The rows of X fall into several groups, which share some directions, and each row is roughly a mix of its group's hidden directions, except some rows that fit no group.
X, 103 rows:
[[-0.81 -0.20  0.31 -0.01 -1.05  0.62 -2.34  5.01 -1.77  1.62]
 [-0.78  3.40 -2.47 -2.05 -0.03 -2.33 -2.69 -1.79  0.21 -0.53]
 [ 1.97  0.94 -0.45 -0.12 -1.76  0.17  0.77 -2.00 -0.40  5.08]
 [-0.53 -1.95  0.42  3.57  2.30  0.39  0.85  3.91  0.47 -0.10]
 [ 0.67 -3.12 -2.48 -0.98  1.37 -0.18 -1.37 -0.42 -1.78 -3.78]
 [-1.14 -0.99 -0.17 -1.17 -2.18  1.89 -2.66  2.80  3.24  1.11]
 [-0.71 -4.08 -3.33 -2.01  1.18 -1.59  0.01 -0.86 -0.72 -1.09]
 [-1.98 -4.17  1.51  2.43 -0.51 -1.05  0.99  0.05 -2.58 -0.35]
 [ 2.16  3.58 -0.75  0.66  1.52  2.75  0.51  1.97  2.49 -0.08]
 [ 0.41  1.76  2.42  2.18 -3.20  1.57  2.36  1.61 -0.87 -1.78]
 [-1.04  0.64 -3.42  2.21 -1.10 -1.37  0.03 -2.12  3.03 -1.95]
 [-2.70 -0.09 -0.28  0.03  4.02 -1.74 -1.25  2.35  0.64  2.15]
 [ 1.99 -1.90 -1.73  2.71 -3.66  1.46  1.59 -0.28 -1.18 -1.09]
 [ 1.15  0.04  3.48  0.53  0.22  1.95  0.66 -0.81  2.44  3.74]
 [-2.45 -2.60 -1.90  2.92 -0.34  0.99 -0.30  2.58 -0.52  2.37]
 [-0.88  2.06 -3.57  1.28  3.47 -0.72 -0.48  1.81  1.07 -1.42]
 [ 1.70  1.76  1.52  2.54 -3.26 -0.45 -0.91  0.80  2.21 -2.59]
 [ 0.58 -3.33  0.16  1.21 -1.93 -3.56  2.54 -1.60  0.37  0.52]
 [ 0.42  2.39  0.92 -1.99  1.30  0.09 -2.10  3.07  3.46 -0.61]
 [ 0.81  1.48  1.70  0.43  4.77 -0.06 -0.48 -0.90  1.13  2.77]
 [ 1.47  2.49 -1.80  1.24 -1.05  2.77 -1.46  2.82  0.38 -2.55]
 [-2.57 -0.15 -1.33  0.21 -4.62 -1.41  0.74 -2.38 -0.26 -0.79]
 [ 0.53  3.24  1.59  1.38 -2.24 -2.30 -0.08 -0.10  1.89  3.09]
 [ 3.00 -1.08 -1.53 -0.29  1.00  2.97  1.14 -1.09  3.18  1.92]
 [ 2.45 -1.06  1.91 -3.55 -1.92  1.57  1.39 -1.09  2.27  0.89]
 [ 1.12  2.87  2.96 -0.60  3.02  1.59  1.74 -2.17 -0.08 -0.79]
 [-1.46  2.94 -2.44  2.65  0.25  0.85 -0.49  3.60 -0.58  0.79]
 [-0.74 -3.22  2.80 -0.76  1.45  3.52 -0.95 -1.73 -0.69 -0.66]
 [ 0.85 -0.18 -3.21  0.04  4.14  0.02  2.41  2.13  0.23 -0.20]
 [ 0.23 -2.07 -0.16  0.92 -3.15 -0.81 -0.46  2.05  1.88  3.86]
 [ 1.71  1.34 -2.24  0.38  0.18 -4.38  0.48  0.26 -1.97 -2.32]
 [ 0.88  3.03 -3.02  0.08 -1.53 -3.76 -1.33 -0.44  1.04 -0.02]
 [-2.30  0.44  0.14  2.23  0.28  4.45  0.36  0.91  0.14  2.71]
 [ 1.96  1.69  0.34 -1.49 -1.08  0.61  0.96 -3.39 -3.96 -0.08]
 [-1.48  5.24 -0.70 -1.65  0.78  0.13 -1.06  0.83 -1.64 -0.84]
 [-2.45  0.56 -3.25 -0.15 -3.11 -1.69  0.30  0.13 -1.45  2.65]
 [-1.55 -3.13  3.39 -1.07  0.51  2.37 -1.63 -0.84 -2.09  0.46]
 [-0.73  1.12  2.10  0.65 -0.79  1.44  0.47 -3.02  0.94 -4.37]
 [-2.50 -0.07  1.20 -0.69 -2.89  1.65 -1.01 -0.80 -2.66 -3.26]
 [-4.05  2.05  0.55 -0.16 -1.82  2.63 -1.62  0.46 -0.81  2.01]
 [ 1.76  2.22  0.40 -3.52  0.96 -1.46  0.15 -3.86  0.17 -0.38]
 [ 2.84 -3.02  4.17 -1.23  0.92  1.24 -0.15  0.19  0.15  0.33]
 [-2.92 -3.52  0.25 -3.43  0.76  0.55  0.13 -1.74 -1.38  0.35]
 [ 0.55  3.83 -3.30 -0.49  0.56  2.06  0.18 -1.24  0.37  2.51]
 [ 0.34 -2.87 -1.95 -2.32  0.29 -1.03 -0.09  0.70 -2.90  3.32]
 [-0.35  1.11 -0.86 -0.17 -1.22 -2.53  1.76  1.01  0.60  4.91]
 [ 0.65  4.09  0.17 -2.89  0.11 -2.35 -1.69  0.61  0.63 -1.98]
 [ 1.85  1.66  1.96 -0.14  0.08 -2.90  3.20 -1.80  1.24 -2.27]
 [-0.41  1.60  2.11  0.44 -4.05  0.40  1.17 -0.70  2.85  2.17]
 [ 1.31 -0.90 -0.45 -0.11  0.39 -0.01 -1.59  0.91 -1.69 -5.44]
 [ 1.06  2.29 -2.00  1.46 -2.29 -3.34  1.34  2.04  1.22  1.53]
 [ 0.23  0.94  3.20  0.58 -2.13  2.51  0.63 -3.42  1.26  1.60]
 [ 1.37  0.67 -2.12 -1.90 -1.41  1.20  0.64 -4.62 -0.29  1.74]
 [-0.72 -3.96  2.22  0.44 -2.72  2.28 -0.77  1.38 -1.47  0.19]
 [ 0.97  0.68  4.02  1.53  1.17 -0.63  1.25 -2.91  1.75  1.98]
 [ 0.95  1.60 -4.56 -0.28 -0.92 -2.46 -0.51 -0.34  0.61 -2.59]
 [-0.98 -3.36  2.28 -0.68 -1.48 -1.45 -0.85 -3.56 -1.54 -0.82]
 [-2.85  2.09  2.52 -1.63 -1.25  0.56  3.24  0.74 -1.15  1.72]
 [ 0.88 -2.63  0.59  1.92 -2.42  2.84 -0.47  3.43 -0.76 -0.69]
 [-0.97 -0.85  1.38  2.82  1.11 -2.71  1.23  1.53 -3.12 -2.22]
 [-0.15 -0.38  1.21 -2.80  2.33 -2.35  2.54  1.45 -2.06  2.34]
 [-0.84 -2.46  1.97 -1.07  1.63  2.11  0.69 -1.53  1.50  3.84]
 [ 0.23 -2.91  2.17  0.71 -0.95 -1.32 -1.02  3.53  1.38 -2.62]
 [ 0.93  0.26 -0.15  1.89 -1.67 -0.22  1.05 -3.95  3.82  0.19]
 [-0.45  0.00 -1.93  2.57  4.00 -1.85  1.73  0.35 -1.96  1.30]
 [-2.01 -0.61  3.39 -1.12 -0.22  3.18 -0.73  1.18 -1.00  2.90]
 [-0.43  1.41  1.78  0.31  2.76  2.53  1.11  3.47 -0.84  2.29]
 [-0.06 -1.71  2.12 -0.75 -1.38 -0.44  2.49 -4.30  1.76  0.87]
 [-0.04  2.94  1.25  0.21  2.45 -1.50  3.11 -0.78  2.51  1.89]
 [ 0.03 -2.84 -2.12 -1.06  2.21 -0.62  1.49 -0.19  2.85  3.05]
 [-2.40 -0.33 -1.93 -3.40 -0.35 -3.03  0.48 -2.44  0.37  1.37]
 [-1.04 -1.26  0.70  0.23  3.66  1.51  1.08 -2.78  3.23 -0.63]
 [-3.50 -1.67 -2.44  1.35  0.25 -0.09 -0.26 -1.18  3.23 -1.97]
 [ 1.73  0.57  1.82 -1.06 -2.25 -1.48  2.75 -3.06 -0.53  2.53]
 [ 0.84 -2.51  1.06  0.05 -0.10 -0.70 -0.16 -4.93  2.34 -0.43]
 [-1.16 -3.99  1.78  0.20  0.92 -0.60  1.38 -3.24 -1.81  1.11]
 [ 2.04  3.67 -1.61  1.93 -0.80  1.84 -0.67 -2.21  0.12  2.30]
 [-1.54 -1.65 -1.25  4.13  0.14  2.10  1.78  0.68 -2.00  1.69]
 [-2.37  2.02 -1.46 -2.91  3.13 -0.93  2.33  0.40 -1.09  0.97]
 [-3.43 -1.07 -1.29  1.13 -1.36 -0.62  1.07 -1.67  3.69  1.72]
 [-0.23 -1.11 -2.62  0.32 -2.26  0.34 -0.38 -4.41 -0.38 -2.34]
 [-1.85 -2.89 -0.26 -2.08 -1.27  2.76  2.16 -1.06 -0.49 -2.69]
 [ 0.31  4.14 -2.61 -1.76 -1.98 -1.58 -1.04 -1.41 -1.39 -0.26]
 [-0.43 -4.97  1.74  2.67 -0.13  1.02  1.49  0.27 -0.55  0.00]
 [-2.01 -4.32  1.42  2.27 -1.28  0.77 -0.32  2.55 -0.07  0.05]
 [ 1.62 -2.10  1.14  2.11  1.05  3.62  1.18 -0.37 -3.09  0.78]
 [-0.06  1.18  2.68  0.11  0.48 -2.95 -0.57  2.49 -0.71 -3.76]
 [-2.66 -1.84 -2.16 -3.18 -0.67 -0.63  3.42 -0.88  0.32 -0.06]
 [ 0.87  3.07  0.39  2.05  0.02 -0.10 -1.01  1.79  0.76 -4.40]
 [ 0.55  0.78 -2.17 -1.86 -0.98 -0.92  0.59 -4.71 -1.82  1.40]
 [ 1.46 -1.37 -4.15 -0.11  1.61  0.93 -2.63  1.20 -2.09  1.15]
 [-0.08  0.11 -1.49  0.89  2.75 -0.94  2.25 -3.39 -2.70  1.84]
 [-0.92 -1.57  3.86 -0.57 -1.94  1.37 -1.11 -3.43  1.00  0.68]
 [ 0.44 -2.42  3.49  1.27 -1.52  1.91  1.94 -2.47  1.68 -0.47]
 [-1.90  0.40 -3.13 -3.83  1.08  0.55 -2.63 -1.19  0.41 -0.65]
 [ 0.13 -2.62  1.66  0.76  2.72  0.35  0.26  0.98  4.34  1.07]
 [ 1.09 -1.44  1.40  0.72  4.65  1.38  1.69 -2.10  0.06 -1.47]
 [-0.63 -1.32  3.54 -0.40 -2.55  1.80 -1.73  1.82 -1.42 -2.41]
 [-0.28  0.55  3.34  1.69 -0.22  0.30  4.55  1.23 -1.26  0.57]
 [-0.79 -2.53 -0.04 -0.91  0.44 -2.75  0.82 -3.82 -2.68  0.79]
 [-0.37  1.83 -0.90 -1.20  4.73 -0.36  2.29  0.20  1.10  1.97]
 [-1.81  3.53 -1.22  2.06 -0.73 -1.21 -0.34  2.32 -2.90 -1.11]
 [-0.48 -1.42 -3.30 -0.28 -0.21 -1.21 -2.08  2.67 -2.33 -2.65]]

One row of each group comes first, with its name. Which group is each row after those in?
[-0.47 -0.14  3.96  0.58  2.48 -0.10  1.79 -0.09 -0.39  3.58] -> <78>
[-0.62 -3.20  1.65 -0.04 -2.20  0.14  1.11 -3.70 -2.34 -0.11] -> <53>
[ 0.78  3.82  0.41 -0.09 -1.31  0.61 -0.82  0.82 -3.80 -2.34] -> <70>

[-2.21 -2.30 -0.65 -0.15  2.54  2.61 -0.99 -1.92  1.06 -3.00] -> <70>
[ 0.43  2.00  3.15  0.87  1.00 -2.06  1.93  2.39  2.77 -1.19] -> <70>
[-0.82  0.47  0.67  0.55 -0.51 -0.09  2.02  4.42 -0.87  3.52] -> <78>
[ 3.00  2.32 -1.23  3.12  0.17  1.08  1.53  1.59  1.72 -2.00] -> <78>
[-1.72  0.81  0.25 -3.33 -2.60 -0.81 -3.54  1.03  1.67  0.17] -> <53>
[-0.13  3.87 -2.94 -0.87  0.22 -3.17 -1.75  0.40  0.24  0.96] -> <78>
[ 1.37 -0.71 -0.90  1.02  3.25  2.93 -0.96  2.38 -1.61 -2.47] -> <78>
[ 0.09 -1.20 -0.59 -0.53  3.87  2.52 -0.43  0.83 -2.43 -2.90] -> <78>
[-1.08  0.97 -2.88  0.35  1.35  2.59  0.49 -1.47  0.07  4.15] -> <53>
